Each path is a new rotation, seen through one point. The rows after it are directions, each followed by how far the rotation turns it, in degrees a step (0 if it stays put).
Each turn is a multiple of 5 degrees from 10 to 175, or 0.
Each row of a path follows its step; steps can be skipped.
Path 1:
step 0: [ -2  26  -1  22 -12  10 -11  18 -17   7 -14  11   1  15  -7  -4 -14   8
  21  -3   0  18 -20 -14  -9 -10   1   5  -8   5  -4 -19   9]
step 1: [ -6  19 -32  23  16  21  -5   1 -10  -8  -8   8 -11   7  18  11  11   1
 -12   2  -5   2  10   3 -11 -12  -4  16 -14  13  -1   4 -10]
step 2: [ 12   3  -6  13   0  10  -4  22   7  -3 -18  14  -3   6  24 -10  -9 -26
  16  19 -14   9   1   5   2  -8  -2  -2   5 -17  21   1 -18]
step 3: [-19  21  -4   4  -8   1   4   5 -13  -7  -6  21   4   3   6 -20 -25  -8
   3  30  22   3  -8 -11  -3 -18  -7   7  -2  15  -8   6   5]
step 4: [-18  -7 -11  12  -3  17  -7  -1   2   5 -22   0 -11  13  13  -8   6   4
   0   7   1  28  30   4 -12 -22   6  12  -3  -8 -16   3  10]
step 5: [ -3  12  -3  -3 -13  16  -8   7  25   1  -5   2 -25  -9  27   4  -8 -11
  -2   6  11   5  -8 -22 -15 -12   3  -4  -5 -18   7  15 -18]
step 6: [-14   0   2  11 -13   3  17  10 -20 -17 -11  19   2 -19   5 -13 -14  -2
  14   3   6   1  21 -30  12  -4  10  -2 -14  -8  -6  15  -3]
step 7: [ -2  -3  -9   7 -22   3 -24   0   0  -5 -10  -9  12   6   9   3   5 -16
  -7   2  -9  19  -1 -14   4 -29   4  -8 -23   1 -27  11  14]
step 8: [ -2   0  -4   4   4  28 -15  11  -4 -17 -10 -14 -17  -9  19  17 -27   5
   6   6  -6   9  -7 -13 -16  16  12  -3 -13 -11  -3   7  11]
step 9: [ -9  14 -11   7   5  -7  -2  26  -3 -21 -22  -2  15   4   9  -9   1  10
 -12   1 -12 -12   5 -36   2  -8  16  -2  -6  -5  16   8  -2]
step 10: [-10  -4 -18  -5  13   5 -16  -2   6 -18 -13   8  19  -7   6  -9 -28  -7
   1  -6 -14  18  -1  10  10 -22  -4 -19 -20   8  -1  15   0]
step 11: [-11   7 -11  -3   4  -9 -29   6  10  -9 -25  -1   2   0  29  -3  -7   2
  11  17   8  -4   0   2  -7  22  -2  -5   3  -5 -13  11  26]
Speeds:
[ 8  4  5 -2  4 -4  0 -5  3  1  9  6 -1 -1 -5 -6  4  1 -1  4 -6  4  0  0
 -5  4  3  7 -7 -3  3  6  7] => 0
[  2   8  -3  -7 -10   1   6   2   6  -3   2  -9   6   0   0  -4   1   1
   0  -2   2   5  -9   3  -5  -2  -3   1  -7   3   1   0  -5] => 155
[-1  9  3 -7  1 -1  3  0  7 -3 -1  3 -8 -3 -3  8 -5 -1 12  4 -5 -3  0 -2
 -2 -1 -1 -5  1  6 -2 -5  4] => 135
[ -2  -1   4  -8   7  -7  -2   5   0  -5   1 -10   1  -5   3   5  -1   1
  -1  -2   4   9   2  -4   6  -2   7  -2  -1   0   2   7   5] => 20
[ -4   4  -5  -2   4  -1   7  -2  -3   3  -8  -6   0   8 -11   0   5  -6
  -1   1   1  -5   8  -1   1   1   5   0  -7   3  -2   6  -2] => 130
[ 0 10  1 -1  0 -6 -5  3  4  3  2  3  6  5  4  4  8 -7 -8  0  6 -8 -2 -6
 -3 -3 -3 -3  2 -4 -3 -2  6] => 170
[-7  1  9  5  8  9  1  1  8  1 -2 -5  0  4 -3  0  2  6 -4 -3 -1  5 -3 -8
 -7  2  0  5  2  1 -2 -5 -2] => 90
Path 2:
step 0: [ 14   3   5 -13   2  -6 -10   2  -5  11  24 -20  -8   0   1  11 -19 -29
  10   0  23 -10  -7   3 -17   9  21  20  -7  11  -2 -11   0]
step 1: [-29   7  23  -4  -8   6  -4  12  -2  13   2  -1   7 -14 -19 -10   9 -14
  -9   2  -8   7  21  22  -7  -9  11  16 -13  21   2  -1  16]
step 2: [ -3   1  -9  14  -1  21   2  11  20  11   8  -8  17   5 -18  17   3   0
  -5  15 -16  -6  -5  14 -15  23  17  -4  13   2 -25   8 -13]
step 3: [ 10   6  21  15  21  13 -22 -10   0  19 -21 -19   2   0   5  -4  -4   3
  10  -6   2 -15  13  -1 -30   9 -19  13  10   3  -6  -2   3]
step 4: [ -3   6   9  -4  -8   0 -27  -3  -1   8   4 -31  -2 -17  -2  11 -17 -15
 -18  17  -2  15   6 -13  24  12  -6   8  -1   5 -18  -1  13]
step 5: [  3  -4  33   6   1  14   0  16   0  -4  11 -20  16 -13 -14  11  37  14
   0  -9   0  -5   3   6  18 -15  -3  -3   8   3 -12   2  -3]
step 6: [ 20  18   6  14  15   5   8 -17 -11   9   8  11  22   2   0  11   0  -7
   5  30  19 -15   6   4  11  10   2   5  18  -1 -14 -13 -13]
step 7: [-16  27  15  -2 -13 -17 -11 -15   5  19 -12   3   2   3  -6  -4  16  -6
  16  -8  17 -17  13 -18   7   8  -6   3  -9  -3 -17  14  20]
step 8: [  1   8  -3  -9  -4   3   8   8   6 -11  30 -21  28  14 -27   3 -11   5
  -7   7   5  -4   5 -17   7   6 -17  -2 -25   6  -9  11  -2]
step 9: [ 12  -4   4 -15   4  12   2   7   6  20  17  -8   9  17   2   8  15  -6
  20 -11  38   7   4   9 -14 -18  -3   3  10  23  -5  -6  -1]
step 10: [ -6  23 -10   5   2  -4   5  13  -7  10 -17  -6  19  -8   8  -3 -11 -28
  -1  22  15  -1  23  15  -2  -8  20   2 -20  11  -7   4   6]
step 11: [ -1   6   4  -7   0  18  -2  13  15  22   1  -6  -2  16  -8   3  30  -4
  -6   1 -19  -3   9 -17 -14   5  22   6 -21  -5 -14  24   1]
Speeds:
[  3   2   0  -6 -12   3   0   2   5  -4   5   4  -3   0   1  -6  -1   0
   9   3   2  -2   6   7  -2   0  -5   3  -6  -7  -6  -5  -3] => 40
[ 5 -3 -2 -2  2  5  2  2  8 -3 -7  3  6  1  1 -4  0 -8  4 -2  0 -8 -5 -3
  1 -1 -3 -1  9  9 -1 -6 -7] => 110
[ 11   0   0   2   3   2   6  -2   0  -6   4  -5  -2   3  -7   8   4   4
   0   0  -2  -4  -1  -3 -10  -5   0   5   1  -5   3   2  -7] => 120
[  0   9   1   4   1  -6   0   1   2   6  -4  14   2   1  -3  -1   8   0
  -3   4  -6  -1   2   4  -1   3   6   1  -1  -1   0  -1 -10] => 80
[-2  4 10 -3  3 -4  6 -8  2 -4  5  3  1 -7  1  2  4  1  1  2  6 -3 -6 -6
  7  1 -5 -6  0 -8  1 -4 -1] => 40
[ 6  2  3  8  7 -2 -5 -6  0  5  4  2 -3  4  6  4 -6 -6 12  1  1  2 -2  8
  1 -2 -4  0  0  1  7  2 -1] => 115
